In the rows, zero is written as 128.
Turns, then the turns between two rows, first turn first; the first pair answered
teba:
[149 107 143 146 135 131 116  92 134 137 134 128 114 166] => [122 128 134 119 145 101 114  87 151 147 130 137 111 149]
[139 122 155 131 138 128 113 127 183 171 170 149 119 132] => [139 153 140 107 143 112 124 137 170 154 156 169 114 100]
[ 98 116 138 132 148 103 166 129 119 138 147 141 165 128] => [106 116 132 129 148 101 174 128 114 127 142 144 166 121]
[ 96 123 113 108 124 112 110 164 143 109 126 110 134 129] => [109 128 111 108 121 120 114 171 127  96 122 111 139 117]
riva:
[158  85 136 121 129 114 119 160 134 142 120 139 135 127] => [120  71 121 125 135 124 133 134 113 139 130 117 133 151]
[167 119 131 131 129 135  98 101 156 141 113 114 116 140] => [139 113 112 124 135 139 112  85 142 131 111 106 113 149]
[150 111 165 150 111 162 139 132 131 117 122 136 140 132] => [117 112 122 122 118 155 153 116 110  91 105 128 118 119]
[105 149 102  69 144  81 116 160 151 125 132 139 135 125] => [112 136 159 126 135  99 118 149 169 162 164 124 165 166]
zela:
[162 161 122  91 131 127  96 172 168  95 113 137 100  71] => [173 175 115 100 125 133 121 108 176 123 115 121  75  77]
[132  81 119 151 121 145 131 124  97 114 102 105 111  92] => [131  81 118 136 124 138 105 150 114 110 107 115 121  87]
[143 185 142 134 148  84 155  89 159 187 132 141 122 114] => [133 171 140 167 142 113 193  81 102 167 133 136 140 121]
Nok:
[103 120 145 123 141 108 112 128 160 123 125 154 152 125] => [124 118 115 107 137 131 117 100 145 107 110 148 110 111]
[127 132 106 126 160 118 115 125 105 137 133 123  88 119] => [117 138 126 153 160 119 120 116 110 160 150 126 117 131]
[154 121 150 153 134 142 106 133 138 153 130 123 138 117] => [153 116 138 130 127 142  92 153 136 135 117 128 130 102]
[159 126 122 114 116 142 117 121 140 126 113 126 101 104] => [154 132 155 150 118 138 125 114 147 158 133 125 137 130]
Then:
Each pair is 2 to 4 turns apart.
[ 91 134 102  87 139 134 123  82 127 142 146  81  66 141] => [ 73 167 130 115 146 103 156 155  61 104 147 129 140 113]
zela then Nok then teba then teba
[ 96 149 133 146 142 103 159 106 158 183 171 122 185 157] => [111  67 101 143 123 166 125 181 116  89 139 113 165 161]
zela then Nok then teba then teba
[ 86 156  89  86 138 100 156  96 121 134 133 119 108 116] => [105 118 153 175 122 141 155 117 102 142 156 110 160 161]
riva then Nok then riva then zela
[130 104 115 165 124 166 157 120 107 105 122 130 124 124] => [131 145 126 119 138 113 112 164 171 126 118 160 133  96]
Nok then zela then zela then teba
[186 123 185 194 103 143 118 193 129 127 137 158 172 134] => [206 139 179 190 106 149 139 111 161 182 148 138 131 134]
zela then zela then zela
[136 127 123  98 139 112  95 163 125  98  97 136 125 127] => [134 114 159 139 141 125  94 138 144 140 129 115 150 167]
riva then zela
[109 113 167 134 152 102 100 161 163 142 140 120 183 156] => [157 122 174 182 135 139 160 108 118 146 146 121 173 156]
teba then Nok then teba then Nok
[102 144 109  87 144 104 126 126 153 141 120 137 110 114] => [119 126 117  89 143 108  96 146 168 139 111 135 107 116]
riva then Nok
[113 165 169 109 149 123  94 133 166 180 120 132 136 120] => [111 154 169 162 135 165 161  96  90 160 124 122 143 135]
zela then zela
[138 132 169 157 127 110  98 160 156 156 134 147 176 121] => [152 138 155 191 118 150 150  97 114 156 142 129 157 133]
Nok then zela then Nok then zela
[147 138 145 143 122 117 125 171 112 108 118 160 150  99] => [124 135 109 124 125 121 135 158  92  92 113 148 139  92]
riva then riva
[168 150 122 107 133 124 122 111 155 144 113 135 107  98] => [113 147 148 143 138 115 142  99 149 167 140 122 152 138]
riva then riva then Nok
[155 133 166 155 117 153 154 159  71 107 150 167 152 122] => [181 101 126 108 116 170 104 155 107  84 125 154  89 119]
zela then teba then Nok
[155  82 145 155 133 161 158  26 121 179 141 108  96 202] => [204  68 169 135 118 148  95 206 104  82 103 178 132 144]
zela then riva then riva then Nok
[ 80 150 149 167 142 117 162 107 117 146 164 124 173 149] => [112 134  74  76 139 124 115 143 121  85 110 141  97  94]
zela then zela then Nok
[190 145  93  84 109 118 105 139 151 111 131 137  69 100] => [134 130 146 143 119 103 114 214 115 100 154 151 168 129]
Nok then zela then Nok
[150 127 111 157 115 168 178 106  58  93 113 110 119 129] => [153 172  94 117 124 130 172  61 102 133 111 116  86 106]
Nok then riva then zela then Nok
[134 130 135 129 116 115 130 178 113 113 127 140 147 135] => [144 129 141 125 120 118 115 129 159 159 139 119 128 156]
teba then zela then zela
[173 169 117 120 126 106 132 103 158 144 124 157 111 112] => [148 149  97 118 121 118 150 134 103  88 108 163 122 104]
riva then zela then riva
[147 113 156 174 116 143 155 152  93  96 145 129 151 136] => [ 85  91  94 110 132 132 128 128 111  87 131 104 109 139]
zela then riva then teba then Nok
[156 153 151 137 112 137 146 154  81 106 114 160 160 120] => [183 157 124 115 109 145 141 111 104 118 104 150 110 106]
zela then Nok
[ 94 111 122 148 140 152 129  50 111 147 130  91  88 143] => [ 58 114 162 142 152 106  86 119 150 162 141 106 143 151]
Nok then zela
[187 129 111 102 112 166 142 106 137 135 124 109 133  89] => [170 143 137 101 116 143 126 109 171 168 141 110 156  98]
Nok then Nok then zela then Nok
